One vector is turned by the same rotation once a step. Each row is the vector after some number of steps, and that number follows the row.
The counts run from 0 to 474.
[-6,10,-5,19,9,13,-4,11,-18,-12,-27,-3,8,10,11,1,-4,12,-5,-25,-10,-24,6,7,-2,2,14,-1,-6,-8,-9,11,-1,-6,-17,3,-5,4,5,-32,-6,13,-1,-17,7,-11,0,11,12,29,1,-10,-24,-9,-11,17,-21,20,9,5,-20,-10,-24,25,10,-8,11,-2,17,16,-14,22,12,-4,-2,15,29,10,-1,-4,29,8,-12,9,14,-29,-13,-19] => 166
[-5,9,-18,17,14,-2,5,20,-27,-10,-11,-4,6,3,12,13,-5,6,6,-24,-8,-21,24,2,-3,-6,3,7,-13,-5,-17,-15,-2,-1,-14,3,-5,8,22,-31,-3,0,-11,-13,-3,-1,-1,5,9,31,12,-17,-20,-6,-6,-10,-13,15,11,-4,-21,-1,-17,25,-11,5,8,5,23,9,-30,18,15,4,32,8,26,10,6,-3,14,-9,0,0,0,-27,-1,-9] => 366
[5,10,0,24,11,-2,2,9,-12,-2,-19,6,-1,9,14,20,-3,21,-5,-26,-11,-13,29,18,1,2,6,-23,-11,-5,-3,2,24,5,3,-5,-18,3,7,-43,-4,17,-2,-8,7,-22,5,8,12,16,-6,-26,-28,-13,1,5,-12,5,8,6,-28,-5,-19,20,6,4,19,-6,11,13,11,15,21,-12,3,2,34,-7,-5,-10,23,1,-7,3,18,-8,16,-10] => 433
[-4,15,-7,13,8,-1,-5,11,-23,-11,-25,-3,5,0,8,14,-9,8,-3,-13,-7,-12,9,18,1,10,1,-3,-17,-2,-1,18,-7,-10,-26,6,4,19,-11,-26,9,8,-19,-15,13,-8,12,1,11,21,15,2,-20,-4,-6,18,-44,22,-1,-1,-13,-14,-15,24,-6,-12,6,3,17,6,-16,22,-2,15,15,11,14,8,3,2,37,-21,0,16,14,-26,-5,-3] => 327
[5,7,-7,29,17,-9,1,-2,-23,3,-20,-5,6,1,8,7,-11,19,1,-34,-3,-9,27,9,6,0,-3,9,-3,-4,-23,-10,9,7,-16,-16,-14,-1,9,-32,-5,30,6,-5,6,-3,2,8,7,18,-5,-19,-24,-17,-1,6,-12,3,5,4,-25,-2,-27,28,-17,1,9,-5,8,21,-7,30,21,-4,11,-1,33,5,9,-7,28,6,1,-8,10,-8,-9,-5] => 178
[13,-5,7,20,10,0,-12,3,-17,12,-23,4,5,2,-3,16,-13,12,2,-23,-19,-17,19,12,-4,13,0,-12,-15,-10,-7,-2,15,-9,-14,0,-11,13,4,-22,7,9,-14,-6,0,2,-12,1,3,8,-7,-24,-20,-10,3,7,-34,16,-4,13,-14,-15,-12,36,6,-5,9,0,9,2,-1,30,27,-2,-7,2,26,-1,0,-6,24,0,6,0,34,-23,-5,-13] => 169
[3,11,-14,17,6,-10,1,14,-21,0,-17,18,-1,6,11,34,-1,13,2,-13,6,-17,24,14,5,8,-2,-9,-16,1,-14,-18,2,-1,-8,-1,-15,13,4,-34,2,13,-17,-35,1,-3,12,3,19,2,4,-25,-15,-11,4,-9,-18,-2,17,-19,-18,-13,-17,27,-1,-2,18,-7,18,17,-16,12,18,4,13,-4,7,-8,-4,-2,17,-33,3,6,-4,-9,15,-9] => 320
[1,12,-10,21,8,-8,7,0,-20,-6,-20,1,11,-7,6,34,-14,19,-6,-18,-2,8,26,16,8,-3,-6,3,2,1,-12,0,2,8,-13,-16,-2,5,0,-35,-1,27,-17,-18,5,-12,24,-6,12,18,6,-9,-30,-13,-11,1,-22,4,-10,0,-24,-1,-12,18,-21,-16,10,-19,10,8,2,24,2,1,28,6,27,-2,8,-9,29,-21,-1,4,-2,13,7,19] => 50
[8,17,-9,20,14,0,13,11,-22,-3,-14,3,11,1,1,20,-3,21,-1,-23,1,-7,26,4,-1,0,4,2,-12,-4,-11,-10,-1,16,1,-13,-11,-6,4,-34,-15,18,-1,-16,5,-25,9,7,14,27,2,-20,-25,-20,-9,8,-14,-1,-2,-10,-34,-5,-11,27,-6,7,3,-10,1,14,-4,19,13,-13,19,-3,30,-14,1,-12,29,-9,2,-5,2,-4,9,-1] => 241
[1,15,-14,12,14,-12,11,14,-18,-1,-20,3,3,15,8,28,-2,15,7,-20,-3,-17,26,14,11,15,4,-3,-14,10,-6,0,6,3,-7,-9,-2,5,-3,-29,1,12,-8,-8,4,-13,22,-3,18,28,22,-19,-36,-12,-1,6,-19,19,5,-12,-18,-14,-26,25,-18,3,3,-16,14,6,-4,18,6,1,25,0,17,-1,3,-7,26,-28,-1,12,11,-12,-1,-3] => 304
[18,10,-9,23,0,-1,-9,13,-14,5,-9,9,2,-7,-2,17,-1,7,-15,-35,10,-3,27,19,15,6,-13,-17,-13,-10,-23,-5,12,17,-8,-15,-23,-4,1,-30,4,28,1,-10,22,-16,3,8,6,10,-6,-18,-26,-14,-11,3,-28,-6,2,-11,-27,-11,-14,25,-1,1,7,14,6,11,12,26,20,-13,11,4,25,-10,0,-7,29,-12,6,-4,-8,5,9,-8] => 449
[10,1,-17,18,11,10,8,22,-26,-11,-35,12,6,7,-9,39,-5,3,9,-22,-9,-4,26,-2,-5,4,2,-14,-19,0,-15,-16,3,1,11,-5,2,-3,12,-22,-8,-5,-13,-15,3,-5,0,-2,15,28,4,-26,-26,-16,-13,-14,-16,13,2,-9,-29,-9,-6,34,-4,-4,2,8,7,9,-4,15,14,-7,13,11,17,-8,-15,-17,19,-17,18,8,2,-15,-1,-13] => 269
[11,-6,-7,32,5,9,-7,21,-22,2,-38,13,11,1,-4,31,-13,8,-3,-26,-9,-2,30,7,-3,22,0,-10,-16,-8,-17,-5,15,-4,0,-11,-6,9,15,-13,9,4,-19,-4,3,-7,-10,-5,0,21,-10,-20,-10,-12,-13,-14,-21,12,-8,10,-23,-2,1,29,7,-8,12,11,4,3,12,21,23,-8,4,7,26,-2,-6,-11,21,-13,5,-7,10,-4,7,-11] => 459
[-6,11,-8,23,30,-10,-2,8,-18,-14,-24,3,4,11,20,20,-5,12,-2,-18,-10,-13,17,8,7,0,1,-5,1,-5,-5,-10,5,0,-4,-5,-14,8,8,-43,3,26,-10,-31,-1,-4,0,-1,12,11,3,-17,-23,-11,0,2,-5,5,21,-6,-13,-9,-11,30,2,10,21,-17,18,9,-20,26,13,-10,13,0,30,-5,-5,-3,23,-3,-5,-3,1,-24,7,-17] => 130
[-2,7,-6,28,8,12,-12,9,-21,-2,-32,14,2,2,-2,27,0,9,-8,-7,9,-11,14,13,6,17,2,-15,-21,-8,-1,12,2,-4,-13,-5,2,9,-12,-22,5,19,-19,-30,16,-14,10,1,15,14,3,-10,-16,-16,-7,10,-42,6,7,-10,-18,-22,-5,28,12,-10,10,-2,9,4,2,20,8,0,-7,6,10,-12,-13,-10,34,-32,6,8,21,-14,0,-10] => 56
[-4,16,-20,12,-11,-1,-1,13,-20,-3,-15,7,6,4,-2,24,-10,13,-1,-22,-8,-18,32,23,6,-3,-8,-15,-16,7,-19,-11,16,-4,-17,11,-3,15,10,-27,-3,-7,-23,-11,8,8,5,-3,13,14,15,-24,-28,-1,-11,-11,-15,13,2,4,-11,-9,-19,24,-17,-15,14,5,31,-5,-5,23,4,6,29,9,20,6,1,-3,19,-10,6,16,14,-16,-1,-2] => 110
[15,-1,-6,17,12,-8,-5,5,-15,-10,-15,4,9,-15,-1,31,-10,5,-10,-33,-11,9,25,4,18,0,-12,-13,0,-3,-6,-5,3,8,4,-22,-16,3,5,-33,-4,18,-14,-7,11,-12,15,-19,16,23,1,-12,-27,-15,-6,-3,-32,12,-10,-2,-21,-5,-20,34,-16,-4,0,2,10,25,5,32,6,3,14,13,20,-6,-2,-3,25,-11,6,6,-7,-1,8,8] => 35
[7,11,0,25,14,4,1,11,-22,-15,-20,-3,7,-9,11,17,-4,12,1,-35,-7,2,15,-3,3,-1,-4,3,-5,-10,-13,4,-5,13,3,-16,-2,-3,3,-33,6,29,-2,-18,11,-21,8,1,5,32,3,0,-31,-12,-14,8,-23,4,-4,-2,-29,-4,-9,23,-2,5,7,-1,4,19,-3,23,12,-10,12,13,30,-9,0,-9,30,-6,-3,-11,-11,-10,6,-2] => 227
[1,4,-4,21,2,12,-15,12,-22,-5,-21,-6,12,-6,8,-3,-10,7,-12,-29,-4,-21,14,17,-9,3,3,5,-9,-13,-18,6,0,-5,-33,-1,-18,13,8,-23,5,12,-5,-9,8,-2,-4,13,0,17,-7,-13,-14,-10,-8,10,-38,18,4,6,-17,-7,-25,23,2,-16,12,11,17,19,-16,23,12,6,6,16,26,18,7,-1,29,-3,-8,3,4,-24,-12,-6] => 390
[13,-4,1,35,8,11,-1,12,-20,-2,-34,12,16,1,-9,27,-11,15,-3,-17,-4,-6,23,6,-14,11,-2,2,-19,-12,-17,-6,2,4,-7,-2,3,3,7,-20,9,18,-18,-32,11,-10,-13,12,0,18,-13,-13,-7,-14,-19,2,-24,2,-10,2,-27,-2,3,27,15,-8,12,2,-1,-3,-5,18,21,-15,8,-6,35,-13,-6,-10,30,-9,4,-10,16,-9,6,-4] => 218
[17,6,-4,18,-10,6,-10,14,-18,-1,-8,-3,11,-9,-1,22,-11,12,-3,-38,-13,-15,30,12,-5,-6,-4,-13,-16,-4,-24,-11,9,-1,-10,7,-13,9,23,-30,-3,-3,-17,-12,12,5,-18,3,-1,19,-1,-21,-17,-4,-13,-12,-23,20,-9,12,-23,3,-14,19,-5,-10,7,11,20,3,-10,26,17,0,24,13,33,6,4,-1,17,11,11,2,6,-15,6,-4] => 173
[14,4,-11,25,3,-4,13,11,-21,-2,-20,8,12,8,3,29,-6,20,0,-22,6,-14,34,19,-6,13,2,-1,-26,4,-18,-16,4,2,-4,-18,-10,1,6,-23,-6,13,-12,-22,0,-15,12,15,12,21,-1,-28,-13,-20,-6,-3,-14,0,-2,-14,-31,-6,-9,25,-5,-1,5,-6,-3,10,-5,10,22,-3,19,-10,30,-11,2,-16,20,-26,8,-8,4,10,15,-1] => 16
[-3,-5,1,35,14,8,-5,4,-20,0,-38,7,13,5,1,16,-17,12,2,-15,-14,-12,21,7,-8,15,3,9,-10,-3,-25,-12,7,-5,-24,1,1,16,17,-15,11,10,-16,-12,-6,17,-10,5,-1,10,-7,-23,-7,-14,-8,-7,-26,5,4,10,-13,2,-8,30,-3,-11,22,0,17,5,-7,29,26,-3,4,7,21,8,4,-12,20,-6,0,-8,20,-22,-12,-15] => 155
[-4,27,-10,18,-2,0,6,17,-11,-1,-9,-4,7,8,8,5,-9,18,-5,-32,0,-18,31,16,-3,-8,-1,-10,-17,-7,-24,-7,20,6,-19,7,-11,4,14,-34,-10,1,-7,-2,11,-13,5,10,1,27,13,-22,-30,0,-10,2,-9,17,-4,9,-28,-2,-15,10,-11,-1,16,4,20,-2,-6,19,10,-7,34,2,34,0,14,-4,22,4,-3,2,11,-14,0,-8] => 175
[7,3,-7,18,11,6,-14,2,-23,9,-22,10,6,8,1,18,-7,14,-2,-7,0,-25,20,22,-12,15,7,-1,-13,-2,-14,-11,4,-7,-34,-2,-5,19,1,-23,-2,8,-21,-24,0,3,-1,12,12,5,-1,-27,-10,-12,9,8,-29,14,6,5,-11,-13,-23,39,-2,-12,14,-8,13,7,-16,20,9,6,-1,-5,15,-7,-11,-1,27,-11,10,7,29,-25,-8,-7] => 344
[4,6,-1,16,28,-1,-10,8,-26,-4,-21,7,11,3,5,21,-4,11,7,-7,-10,-7,15,3,-7,16,-1,4,-16,-9,-4,-2,-5,-5,-21,-3,2,17,2,-18,7,13,-22,-30,2,-3,-7,0,3,15,12,-7,-10,-5,2,2,-37,22,-3,-2,-19,-13,-6,38,0,6,8,-3,8,-3,-35,20,7,4,13,-1,19,1,-7,1,33,-20,2,-3,22,-29,2,-4] => 329
[9,5,-18,20,-7,12,-2,31,-22,-8,-18,10,2,-8,-3,23,-3,5,-15,-35,8,-11,30,10,8,4,-6,-14,-24,-11,-23,-8,12,10,-8,-1,-21,-1,13,-24,7,-1,-8,-9,11,-16,2,-3,0,27,2,-16,-18,-6,-17,-15,-23,-1,5,-10,-33,-7,-5,21,1,-5,9,21,11,9,6,18,15,-6,19,12,25,1,0,-9,18,-16,-2,-4,-10,-3,22,-12] => 223
[11,3,-9,20,5,16,-1,5,-24,0,-29,10,16,-2,-7,15,-5,8,-6,-10,13,-15,19,9,-9,14,8,4,-19,-1,-14,-2,-12,-7,-26,-10,6,11,-3,-16,-10,9,-6,-17,9,-14,9,7,20,24,-2,-13,-9,-20,5,10,-39,15,0,-10,-24,-16,-28,34,-6,-14,-6,-3,1,20,-12,17,7,6,7,5,15,-5,-7,-12,32,-19,11,10,14,-7,-9,3] => 279
[3,19,-11,10,21,-19,-10,1,-22,0,1,-7,2,-12,6,15,-4,8,-6,-26,-7,-3,19,9,19,-11,-15,-3,-3,-10,-10,-7,-1,16,-13,-11,-12,2,0,-43,-1,21,-8,-20,12,-2,4,-11,12,9,15,-8,-32,-7,2,3,-27,7,9,-6,-12,-6,-15,37,-16,7,1,-4,18,5,-16,34,6,6,20,2,21,-6,-2,10,31,-11,7,3,1,-24,-1,-3] => 338
[-9,18,-12,20,15,5,-15,11,-19,-2,-21,8,7,-1,-2,11,-12,10,-16,-6,7,-17,12,16,3,8,-4,2,-5,-16,-9,12,-5,4,-32,-6,-1,15,-13,-19,4,15,-18,-22,15,-13,10,2,5,14,12,-5,-18,-7,-5,14,-44,13,6,-5,-14,-16,-13,29,-6,-14,7,-1,15,4,-16,28,-6,1,17,7,12,2,-7,6,39,-31,-7,11,14,-19,-6,-3] => 88
[3,10,-22,13,12,-8,10,15,-25,-4,-20,4,8,6,7,24,-7,10,10,-23,-4,-12,27,13,2,9,-5,2,-17,10,-15,-8,-1,-5,-11,-6,-5,5,4,-23,-9,1,-11,-1,-7,-8,19,-3,20,34,15,-16,-29,-8,1,2,-21,23,0,-2,-20,-10,-25,24,-22,-5,4,-5,15,11,-11,17,6,13,31,8,16,7,9,-12,18,-26,4,11,6,-16,-3,0] => 303
[1,12,-12,18,8,-5,1,15,-15,0,-13,12,0,14,2,20,-4,12,2,-26,3,-22,33,16,8,3,-7,-11,-19,0,-20,-22,15,9,-12,6,-11,6,13,-38,1,10,-5,-22,9,1,-3,9,13,3,9,-30,-26,-14,-2,-10,-11,-1,21,-9,-15,-12,-16,29,-4,3,20,-6,20,-3,-11,23,25,-5,15,-3,24,-5,-2,-11,17,-8,3,1,9,-17,-3,-21] => 144
[-6,6,3,17,15,-3,-7,0,-19,1,-29,6,8,10,1,34,-8,17,5,-7,-14,-4,19,12,-7,1,0,-9,-7,2,1,-4,14,-2,-12,4,3,16,2,-24,-2,7,-27,-28,10,0,-8,0,10,5,4,-18,-17,-10,-4,5,-19,10,-1,8,-10,-7,-2,38,1,-5,17,-19,21,-12,-13,25,3,-2,8,-2,20,-9,-11,2,31,-7,9,10,32,-28,-2,-5] => 106
[-2,12,-11,20,24,3,-14,6,-27,1,-21,10,10,-2,-3,14,-12,9,-10,-7,5,-11,16,9,-5,13,-6,14,-9,-14,-10,1,-9,5,-30,-11,4,14,-8,-19,8,19,-15,-23,5,-4,2,4,8,13,6,-6,-10,-15,-5,4,-41,11,1,-7,-13,-13,0,38,-5,-6,4,2,11,1,-21,28,3,9,16,5,21,1,-8,0,37,-30,-1,-1,14,-22,-12,2] => 89
[4,2,-12,15,-4,-1,-9,10,-19,-2,-12,0,8,-4,2,32,-17,6,-4,-30,-8,-11,27,19,9,5,-15,-12,-17,8,-28,-14,17,-5,-21,3,2,15,13,-27,10,8,-23,-15,7,16,0,-3,6,12,14,-20,-18,5,-11,-11,-24,15,1,5,-11,-3,-9,20,-21,-18,15,1,27,0,-7,34,9,8,30,9,15,5,9,-2,15,-14,14,2,-2,-10,-6,-6] => 349
